A single turn carries every row of the set below to another of its rows. Some are shown first; where does it send the rows asked next?
Beget: [ -0.1  -5.9 -52.4   9.5 -29.3  20.8  -9.3   1.3 -15.1 -55.4   9.2 -15.9
  30.4]
Bini: [-14.0  20.5 -16.8 -20.5 -53.2  39.6  30.4   0.2  -1.3 -37.1   5.6   4.4
  21.5]
tonat: [ 14.8  11.5 -31.4 -29.0 -11.1 -20.5 -32.4  -6.0 -40.2  13.6 -32.0  29.6
 -21.6]
lod: [ 25.3  12.8 -36.5 -35.1  -1.4 -16.1 -36.4  -0.8 -38.6  16.4 -20.5  15.7
 -22.7]
Veg: [-35.8  24.4 -15.1 -15.7 -29.7  53.3   3.2  -8.3 -32.3 -37.5  43.7  -3.9
   6.7]
val: [  2.0  -0.8 -46.0   6.4 -38.4  25.8  -5.7 -12.5  -5.0 -46.7  14.3 -13.2
  46.7]
dinut: [ 13.7  18.7 -16.9 -30.1 -28.6 -15.7 -26.0 -29.7 -24.7  27.6 -32.2  41.4
   4.2]
Pedu: [  5.9  -8.4  -9.0 -10.9 -44.7 -14.4 -49.1 -45.7 -24.3  22.9   3.9  36.3
 -19.1]
vug: [ -6.4  21.8 -19.9 -25.0 -42.9  46.5  27.7   0.5   3.0 -33.4  15.9  -6.0
  22.1]
buza: [ 39.0  24.7 -32.5 -46.3  -4.3  -3.8 -35.6 -19.7 -17.9  33.9  -1.4   7.4
  -2.8]
fogi: [-21.7  13.7 -18.1 -14.5 -52.4  35.2  30.3   7.0  -9.2 -43.9  -2.9   9.8
  14.2]
pabe: [ 12.7  -3.4  -9.7 -15.3 -43.4  -6.8 -49.5 -50.5 -18.5  30.4  14.6  31.1
 -10.4]
zot: [ 23.5  25.1 -17.6 -38.0 -27.2  -7.7 -26.1 -36.4 -14.9  35.5 -19.3  31.9
  12.4]
Gogi: [  8.4 -13.6 -19.7  -8.4 -27.8 -19.3 -56.3 -24.0 -36.1  12.5   6.7  25.3
 -37.3]
vuku: [ 25.3  22.0  -3.4 -11.4  -6.9  -2.8 -47.9  -3.9 -39.2  43.0  14.8  -1.1
 -17.6]
Gug: [  5.4  18.9  12.1   0.3 -30.1 -11.9 -38.9 -18.6 -40.2  39.0  -9.6  27.3
  -7.5]
Nupo: [-35.4  23.2 -16.6 -14.9 -27.6  51.3   1.7  -4.6 -34.2 -41.4  42.1  -4.9
   2.9]
mugo: [ 18.4  18.3  -7.4  -6.7  -6.7  -8.0 -48.7   3.1 -46.8  34.6   3.6   4.7
 -26.1]
vov: [-43.7  23.2 -12.2 -11.8 -34.0  46.8   3.4  -8.9 -34.9 -42.2  33.9   5.2
   5.9]
sud: [ 25.9  -3.1 -20.6 -23.0 -25.3  -3.1 -56.6 -37.9 -18.7  29.2  31.2   9.9
 -21.2]
divug: [  3.1 -13.6 -13.5  -8.3 -36.6 -18.4 -51.3 -34.0 -33.1  16.2   1.2  34.0
 -28.0]
pak: [  5.3  -2.9 -54.1   6.2 -29.5  24.7  -8.9  -1.8 -13.3 -52.8  15.8 -19.6
  34.7]
dulu: [-38.3  24.4 -12.0 -15.0 -31.9  50.6   3.0 -10.0 -33.2 -38.3  40.7  -0.5
   9.3]
Pasor: [-44.6  21.2 -13.4 -11.1 -32.5  47.1   3.7  -5.4 -37.8 -45.1  34.9   3.5
   1.5]
buben: [ 21.5  -1.6 -13.0 -21.5 -35.2  -4.3 -52.2 -45.7 -14.5  32.7  25.2  19.9
 -10.7]
zad: [ -1.4  -1.3 -43.1   8.3 -42.3  22.3  -3.6 -13.9  -7.0 -46.5   9.7  -5.4
  46.1]
sanol: [ 10.5  24.4  11.2  -5.8 -30.4  -4.8 -38.7 -24.5 -33.3  46.8  -1.1  23.8
   0.7]
paf: [ -5.5  -3.7 -42.6  12.2 -43.2  19.9  -2.7 -11.4 -11.6 -51.8   2.6  -2.6
  42.3]
benok: [ 10.0  12.4 -21.2 -27.3 -22.8 -21.1 -28.0 -19.0 -34.9  18.9 -38.1  39.4
  -9.7]
Zife: [ -7.8  -6.6 -44.8  13.7 -40.3  18.7  -5.2  -5.1 -15.6 -55.0   2.4  -4.8
  36.2]
Rul: [-38.4  21.9 -16.0 -14.3 -26.8  49.6   1.8  -3.1 -38.4 -42.5  39.8  -2.9
   1.5]
gam: [ -0.6  16.8 -32.6 -26.3 -30.1  43.3  21.5  19.8  -6.4 -40.6  20.5 -18.5
   2.8]
vatom: [-40.9  23.5 -11.9 -13.2 -34.6  49.5   4.6 -11.0 -34.0 -38.2  37.4   2.7
   8.9]
rigaz: [ 25.6  -8.5 -26.3 -19.8 -19.7  -7.0 -60.7 -26.9 -26.8  22.5  26.1   7.9
 -31.4]
Fosa: [  4.2  14.1   6.4   2.5 -23.7 -14.1 -43.3  -6.9 -46.5  32.6 -13.3  24.0
 -19.2]
met: [  5.5  -1.4 -50.1   4.8 -33.5  27.5  -7.0  -8.3  -7.9 -48.2  16.2 -17.9
  40.6]
zugi: [-21.6  10.5 -20.9 -13.6 -46.3  31.3  27.7  14.6 -16.6 -49.2  -6.2   5.8
   1.7]
Libuz: [ 25.3  26.0   1.1 -13.9 -14.5   1.5 -46.3 -14.8 -30.8  49.2  16.3   3.1
  -5.1]
fila: [ 19.6  26.5   8.4 -10.0 -23.2  -0.2 -41.9 -23.8 -29.5  52.1  10.4  13.6
   2.5]
pame: [-40.3  21.5 -16.0 -10.6 -28.2  46.8   0.9  -3.5 -39.1 -45.6  36.3  -1.2
  -0.4]
gima: [ -3.7  -7.1 -48.9  11.0 -32.8  18.4  -6.7  -0.9 -19.8 -56.8   3.6  -8.7
  31.0]
Mes: [ -0.7  19.8 -27.0 -30.5 -36.0  47.9  23.4   9.6  -1.4 -34.9  23.3 -15.9
  14.5]
tiro: [ -6.3  12.0 -32.1 -21.3 -28.6  37.7  21.4  26.8 -15.9 -48.0  12.5 -14.2
  -5.7]
fatem: [ 17.1 -12.8 -24.7 -15.2 -20.8 -13.5 -59.4 -20.9 -33.6  16.0  15.6  15.7
 -38.6]
Kazul: [ 33.1  17.6 -37.7 -41.8   1.6  -7.2 -38.9  -7.4 -28.2  25.6 -10.2   8.0
 -16.7]
leni: [ 11.1  13.3  -1.2  -1.3 -11.7 -12.7 -45.9   1.2 -50.0  31.2  -6.9  14.3
 -26.8]
Guka: [-15.4   9.0 -29.4 -16.6 -36.0  32.2  24.4  24.4 -19.4 -49.2  -0.2  -3.1
  -4.9]
Lig: [ 32.4  25.9 -24.5 -45.0 -17.2  -2.8 -30.7 -30.1 -13.0  39.4  -7.0  17.4
  10.1]

fila -> Fosa
Gogi -> sud
Where do these go?
Mes -> fogi
buza -> dinut
val -> Zife

